rotation ticks, each row followed by its count of ticks
The counts run from 0 to 295.
[143 122 141 164 138 198 142 151 146 111 159 100 116  71 138 163  86 159
 172  68 132 116 171 124 119 104 154 124 118 190  97 119 122 134 130 165
 110 186 113 137 139 120 147 161 104  98 104 133 108 126 124 148 120 144
 133 107 150 125 134 165 121 109 101 190 132 127 103 156 101 135 111 114
 132 135 122 142 124 140 150 111 142 140 140 161 134 183 140 137 183]
235
[110 137 120 108 117 170 156 142 190 136 130 105  89 113 120 127  78 182
 140  71 141 116 131 159 111 106 135 124 131 156 161 148 151 144 103 148
 138 152 134 158 125 102 163 160 132 133 161 115 115  90  76 110 107 192
 121 149  93 139 126 101 171 107 121 153 164 112  95 115 133 152 133 109
 135 138  93 136 137 173 160 109 168 107 146 108  96 131 139 145 179]
16
[120 175 146 173 133 144  75 143  92 121 140 131 126 119 125 115 183 133
 119 109 100 106  85 121  90 130 156 136  99  98 129 146 132 152  91 138
 118 124 154 127 113 150 155 158 108 132 172  91 140 153 116 128 144  97
 133 109 132 152 164 152 129 114 108 148 156 115 125  56 175 176 125  99
  67 120 136 115 104  85  98 137  97 100 124 160 179 165 115 137 131]
108
[165 138 159 105 158 129 154 168 139 162 135 111 147 130 109 161  87 132
 140  89 141 132 119  74 116 128 116 110 105 105 150 111 147 151 108 137
 135 117 139 124 119 152 152 114 142 199 158 126 123 164  78 147 129 183
  76 113 125 105 102 110 157 129 141  95 150 142 109 105 133 133 146 168
  96 175  95 120 100 146 130 141 144 108 131  92 165 128 112 179 205]
183
[103 127 169  86 165 181 139 157 128 133 137 121 112 132 108 177 152 133
 123 125  89 134 167  79 127 150 108  88 129 174  79 137  88 137 115 126
  66 164 156 140 104 102  96 177 125 142 105 132 141 162 156 117 123 148
 133 115 135 140 107 140 177 117 157 161 144 178 105 123 105 119 145 146
 156 167 123  98  97 139 154 147 154 128 133 132 134 167 143 165 102]
199
[156 160 113 111 155 108 147 145 131 143 108 155 151  79 108 160 100 110
 130 102 148  83 176  72 141  74 121 102  76 135 109 122  93 120  98 135
 100 126  88 153 114 138  71 112 149 121 106 151 120 153 137 121 133 167
 142 118 127 120 134 107 141 117 121 141 132 118 160 113  98  85 152 148
 139 152 119 148 122 177  82 130 125 129 157 157 142 120 136 190  96]
168
[134  88 119 122 141 156 143 125 162  93 137 102 119 125 117 174 118  88
 183 112 136 153 105 154 111 118 108 136 118 156 190 144 131 166  99 132
 145 139 130 124  96 149 140 157 117 123 145  76 114 125  83 105 123 109
  79 138 132 118  91  87 139 151  92 144 165 171 109 125 109 191 149 115
 112 104 122 150 167 115 117 111 148 101  82 105 100  86 107 169 173]
51
[110 132 140 101 151 174 138 118  92 115 107 103 158 159 103 160 184  82
 179 140 127 100 131 142 130 152 160 126  96 146 123 143 106 135 116 100
 111 143 115 157  92 145  93 125  98 137 134 117 113 171 153 117  95 113
 136  87 138 123  83 100 115  90  99 150 157 176 106 144 118 118 147 130
 135 111 193 127 151 136 176 150 137 112 104 149 194 101 163 147  98]
88
[164 183 169 115 131 137 111 116 128 163 107 130 158 126 127  91 113 159
 119 111 141 131 117 120  95 114 174 115 123 106 132  90 117  96  84 120
 167 107 112 130 150 136 159 126 143 196 199 124 142 133 112 118  85 195
 157 128 132 133 152 114  85 103 115 108 138 132 114 127 148 101 140 103
 119 137 116 110 102 166 124 129 104 103 165 142 153  87 172 162 155]
138
[134 180 150 155 125 145 152 148  93 148 148 114 147 170 139 145 136 150
 169 138  78 125 105 157 111 121 151 106  95  94 147 121 150 183 132 150
  99  77 170 107 123 148 104  93  69 113 146 103 127 170  66 126 138 152
 115 104 102 143  99 139 166 123 118 128 135 166  93  95 158 151 160 126
  79 135 132 119 114 136 128 148 126 138 163 123 166 128 162 108 147]
73
[150 149 123 179 104 114  95  96  92 136 119 156 141  99 160 103 157 174
 144 128  93  99 141 163 100 149 101 115  88 138 148 131 107 136 135 135
 103 129 129 107 102 132 129 104 157  33 120 105 129 127 128 123 120  96
 131  88 138 108 150 177 140 147  94 113 146 110  96  75 144 199 118 107
 134 111 136 123 154 149 126 152  87 142 147 140 132 138  93 126 104]
287
[132 153 119 184 103 108  88  87 108 140 125 147 132 106 165  92 156 187
 129 122  87  99 134 172  77 141 101 122  92 136 146 132 114 141 124 138
 104 124 122 116 112 132 144 110 147  40 136  90 133 124 108 108 126 108
 139 102 132 122 169 172 141 142 100 123 148 114  99  64 142 203 124  98
 132 113 129 124 148 140 117 161  84 127 146 144 115 132  88 129 110]
286
[130 105 150  79 164 185 136 160 128 135 129  97 111  91 107 163 101 146
 146  97 146  92 139 122 123 197 115 110 125 155 123 134 123  99 133 131
 114 166 127 128  93 122 177 160 169 129 152 150 116 137 132 123 101 162
 100  99 110  94 118 122 183 113 147 116 154 126  98 104 111 171 138 156
 151 165 154 136 137 163 187 162 142  85 125 126 173 132 113 147 118]
11
[127  89  93  99 137 186 122 123 142 106 136 126 125 114 137 207 148  94
 161 117 154 110 108 161 112 159 101 136 121 140 131 143 102 183 116 106
  93 128 137 125 121 108 132 165 120 112 125  91 125 158 113 112 118 138
  89 116 135 105  89 111 153 130  97 174 170 131 131 101  85 215 161 140
 114 111 148 122 175 147 132 127 145 124  69 143 143  87 108 158 111]
54
[167 123  85 132 104 114 130 134 148 153 111 120 146 104 116 100  82 154
 151  96 167 122 159 139 103 111 110 120 109 133 152 107 128 120 149 153
 164 149  97 115 108 144 156  90 190  91 128 172 103 106  95 146 104 169
 107 133 105  82 150 136 151 171 103  93 129  94 100 107 121 146 120 133
 162 122 108 157 177 202 116 106 104 119 157 148 117 115 110 141 163]
3
[167  88 141 121 131 122 145 107 129 155 123 120 150 128 131 136  98 158
 162  89 122 121 133 145  98 174  86  93 105 130 180  97 129 122 138 130
 144 128 124 111 108 144 166  93 169 127 165 135 120 134  85 130 101 164
  76 111 137  90 105 116 128 145 133  79 158 154  93 125 110 182 153 146
 145 138 107 145 146 156 162 176 113  98 122  82 132  94  91 157 184]
7
[139 162 117 159 114 157 133 140 113 154 140 130 146 128 138 145 121 163
 152 119 113 115 157 146 113 117 152  95 115 126  72 116 130 172 192 163
 108 132 135  97 143 118  97  93 106  80 119 171 129 149 114 149 122 190
 178 114 112 137 132 182 146 127 129 153 117 141 110 132 123 137 139 137
 131 125 119 122 128 187 137 126 107 178 198 186 158 148 169 124 116]
246
[ 93 132 137 130 121 116 150  67 179 140  70 131 162 147 151 148 154 108
 140  54 136 120 107 148 117  86 137 118  71 151 181 126  92 113  94 137
  90  94 130 160 112 136 104  97 156 164 158  79  98 131 119 125 123 130
 155 142 160 140 118  75 117 125 108 106 156 163 104 135 161 122 107  99
 118  94 126 135 122 134 106 120  85  94 146 116 150  80 129 136 141]
129
[133 136 153 154 144 193 136 114 126 100 170 127 107 109 179 149 142 146
 147 136  88 162 102 155  92 147 113 138 124 158 126 110 103 128  98 160
  86 121 157  94 132 123 147 162 100 107 123  30 112 133 106 119 144 101
 123 119 152 110 142 151 161 143  93 161 149 159 101 103 137 187 117  81
  97 121 146 110 117 120 118 117 124 128 157 154 117 113 107 136 151]
64
[175 117 104 136 101 106 129 126 138 161 116 121 151 121 127 103  81 162
 157  90 158 131 152 148 101 120 110 110 114 129 164 101 136 131 143 150
 174 139 100 109 111 147 153  81 175  96 147 166 111 112  80 141 101 174
  95 129 117  87 131 140 135 168 103  86 136 117  94 114 119 161 137 130
 155 121  92 147 171 196 123 116 109 118 154 131 110 108 106 152 178]
4
[120 176 108 123 146 145 134 126 114 131 138 132 108 141  92  75 146 133
 137 179 101 122 165 131 104 105  88 130  88 146 129 169 118 143 113 162
 102 142 115 114  89 144  98 123 140  79  69  94 122 149 131 108 138  94
 146  71 104 109 149 129 207 155 119 136 140 137  97  84 123 138 126 107
 161 131 151 124 160 160 152 133 158 158 171 147  99 121 141 161 117]
33
[108 136 111 144  99 157 100  92 131 110 110 126 128 151 143 120 182 112
 132 127 125 141  84 171  68 110 146 155 121 125 134 127  97 159  89  95
 143 121 111 155 140 136 144 158 105 142 178  54 121 124  97 121 111 125
 160 157 150 146 137 100  78 111  73 166 150 138 151 116 127 157 137  72
 113  71 124 116 146 135 114 117 112 112 124 166 128  87 137 154 159]
96
[112 155 126 155 132 122 144 125 167 140  87 122 163 125 120 124 112 130
 162  55 150 108 141 146 141  61 186 113  80 159 174 121 109  82  89 172
 130 128 127 167 124 127 101 111 132 155 146 145 108 116 119 120 117 138
 144 134 131 151 118 103 110 105  89 128 137 132  84 138 161  83 105  97
 124 125 139 153 118 143  97  91  89  83 133 148 143 126 169 122 133]
126
[174 159 192 141 144 145  93 145  99 113 139 125 131 101 124 145 145 136
 155 105 102 137  92 110 118 122 199 132 101 102 139 150 152 143 117 118
 172 126 144  98 116 175 154 155  99 135 203 118 143 158 119 128 147 139
 147 106 134 141 137 157  81 121 108 143 132 161 122  98 161 141 129 132
  46 128 109 133  99 113  80 132 116 131 140 153 160 122 135 161 149]
105
[105 131 122 105 120 187 141 191 144 155 127  90 104 118 123 141 147 140
  91 110 151 138 132  78 103 147  80 123 150 141 102 113  95 134 101 121
  80 158 144 150 113 101 157 159 162 145 138 117 110 142 101 144 124 140
  85 154 116 107 136 122 206 128 115 118 150  90 115  84 131 143 121 124
 149 161 116 103 122 164 153 128 141  84 138 156 164 176 101 135 154]
188
[133 109 140 137 127 136  82  60 135 109 124 142 137 121 137 140 151 162
 159  90 113  98 131 175  84 136 144 126 108 159 160 164 138 171 118 114
 160 148 118 131 120 135 152 155 117 121 169  96 149 122 115 112  93 147
 159 104 166 148 121 122  59 118 112 153 164 160 106 124 109 193 135 106
 117  90 108 118 157 131 162 145 135 142  92 109  98  92 127 173 163]
273
[195 153 186 121 135 157  92 133 104 110 132 135 145  78 134 142 153 131
 158 119 126 124 115  98 140 124 205 139 101 119 124 147 139 145 125  93
 177 158 122  95 125 163 132 142 101 114 177 125 139 154 145 137 119 131
 154  97 141 121 118 158  56 130  86 151 121 161 121 131 139 138 109 148
  64 123 110 119 117 147  92 125 133 175 149 161 160 107 139 163 131]
103
[119 114 177 107 149 159 146 129 145 137 134 120 139 144 138 181 146 152
 119 129  73 131 148  88 122 153  87  92 131 179 114 124  87 144 114 116
  70 149 163 137 113  96 103 163 123 143 125 104 147 164 125 122 118 148
 103 124 153 147  90 120 154 123 142 139 148 185  96 135  99 144 148 137
 143 156  97  87  97 128 160 169 156 128 115  95 123 148 120 163 144]
197
[157 160 181  86 149 158 135 144 152 124 148 143 114 110 124 140 100 193
 150 149  76 138 145 124 128 132 147 105 143 149 111 126 130 127 140 148
 140 138 140  94 116 119 106 163 113  96 158 136 145 119 119  93 105 205
 160 131  97 139 131 149 162 124 153 163 131 176 106 119  96 140 162 126
 137 151  90 127 123 176 124 129 168 150 191 133  77  95 160 161  93]
26
[143 144 141 135 132 195 108 140 133 100 145 125 127 106 154 149 159 136
 143 142 114 147 139 150 126 149 136 134 113 156 120 134 105 149 131 167
 105 135 171  75 134 108 130 147 117  90  90 103 127 150 138 130 135 106
 123  86 126 102 119 174 178 171  86 160 136 140  67  87 149 184  92 114
  95 129 141  90 150 156 104  88 137 177 146 177 132 122 131 117 107]
67
[152 154 107 107 119 121 151 141 128 125 125 116 124 135  92  97 128 127
 158 170 119 150 148 118 126  97 108 131  97 129 157 173 137 165 145 134
 151 137 123  95  67 169  90  99 141  60 107 138 118 140 106 122 142 118
 133 113  80  93 116 120 183 185 106 126 130 157  94 102 120 125 131 148
 146 124 102 153 178 187 109 112 162 167 179 144  93 105 133 160 117]
36
[133 109 128 169 145 207 119 153 111 117 165 104 123  82 142 172 104 146
 162  88 136  94 164 127 105 143 133 116 131 175  71  98  99 133 131 133
  91 184 109 144 141 100 155 166 101  99 117 135 119 137 130 139 111 149
 107 111 153 118 132 176 127  89 107 190 146 108 120 140  88 163 137 118
 144 139 140 123 132 142 171 135 131 124 112 176 155 180 128 148 160]
233
[181 144 161 126 133 165  89 101  93 123 112 133 159  76 153 139 172 126
 143 134 139 123 140 114 122 130 170 145 106 135 111 141 110 146 115  85
 154 160 111 115 138 140 127 131 110  98 141 101 128 161 159 133 111 103
 156  90 158 102 111 152  59 140  69 150 129 135 114 134 131 148 100 127
  99 104 127 108 153 165 110 122 134 189 139 174 172 106 131 164 129]
101
[196 134 136 111 135 139 123 155 138 163 120 118 169 101 104 135  93 123
 134 108 173 122 164  78 135 123 122 108 104 127 127 106 119 125 119 143
 156 140 126 109 138 134 142  96 174 181 107 167 135 161 113 141 103 170
  80  81 139  76 107 132 143 172 109  96 130 123  78 112 128 132 122 168
 116 162 104 108 143 189 111 101 138 163 124 127 149 110 118 180 166]
180
[137 124 141 166 139 196 147 134 159 103 162 103 108  73 140 166  80 168
 177  57 136 136 164 129 122  93 156 126 118 193 120 137 136 140 143 176
 118 186 120 129 137 128 133 164  97 110 112 124 106 120 119 149 129 147
 142 118 146 138 126 162 119 112 104 179 126 147  97 160 108 127  93 106
 116 128 101 148 120 137 143 106 143 144 155 158 124 177 139 142 195]
236
[127 121  81 167 141 153 104 144  98 127 151  92 128 156  71 100 146  89
 153 135 150 118 144 115  67 116  81 128 116 131 112 125 111 162 114 145
 113 167  92 142  99 171 154 142 134 150  90 120 116 162  98 159 128 106
  99  91 153 100 146 127 164 129 108 132 143 118 118 103 103 137 152 106
 155 118 144 132 148 106 155 149 125 100  96 165 159 164 111 175 201]
220
[107 156 130 135 114 186 153 170  88 126 118  77 123 155 135 108 168 117
 160 170 104 156 114 139 122 136 133 127 129 133 120 111  98 109 134 132
  99 147 137 127  81 139 103 109 105  64 131 133  91 133 112 131 129  88
 128 141  98 109 117 150 191 120  85 127 120 152  91 121 145 114 124 109
 154 121 171 148 133 146 134 117 108 105 181 193 180 148 148  84 100]
78
[101 123 128 107 132 184 148 188 137 162 134  89  99 127 117 143 141 131
  98 105 148 128 118  78 105 154  79 115 141 130 107 111 100 138  91 122
  76 148 141 150 107 115 168 154 158 154 139 104 115 148  97 146 124 142
  82 143 121 104 141 115 209 122 134 112 157  99 128  83 136 140 131 130
 143 165 120 115 111 154 152 142 138  79 138 146 171 169  98 146 165]
187
[143 160 168 114  85 100 101 159 126 170 100 126 136 132 119 118 165 171
  93 117 111 118 117  89 118 115 135 103 120  93 158 148 127 176  98  75
 157 124 150 154 104 129 130 135 133 139 207 149 156 139 101 119 104 172
 117 146 107 164 108 114 111 116 118 106 138 118 120  70 153 139 147 141
 103 153  56 102 104 153 113 159 139 117 111  96 145 139 120 162 125]
150
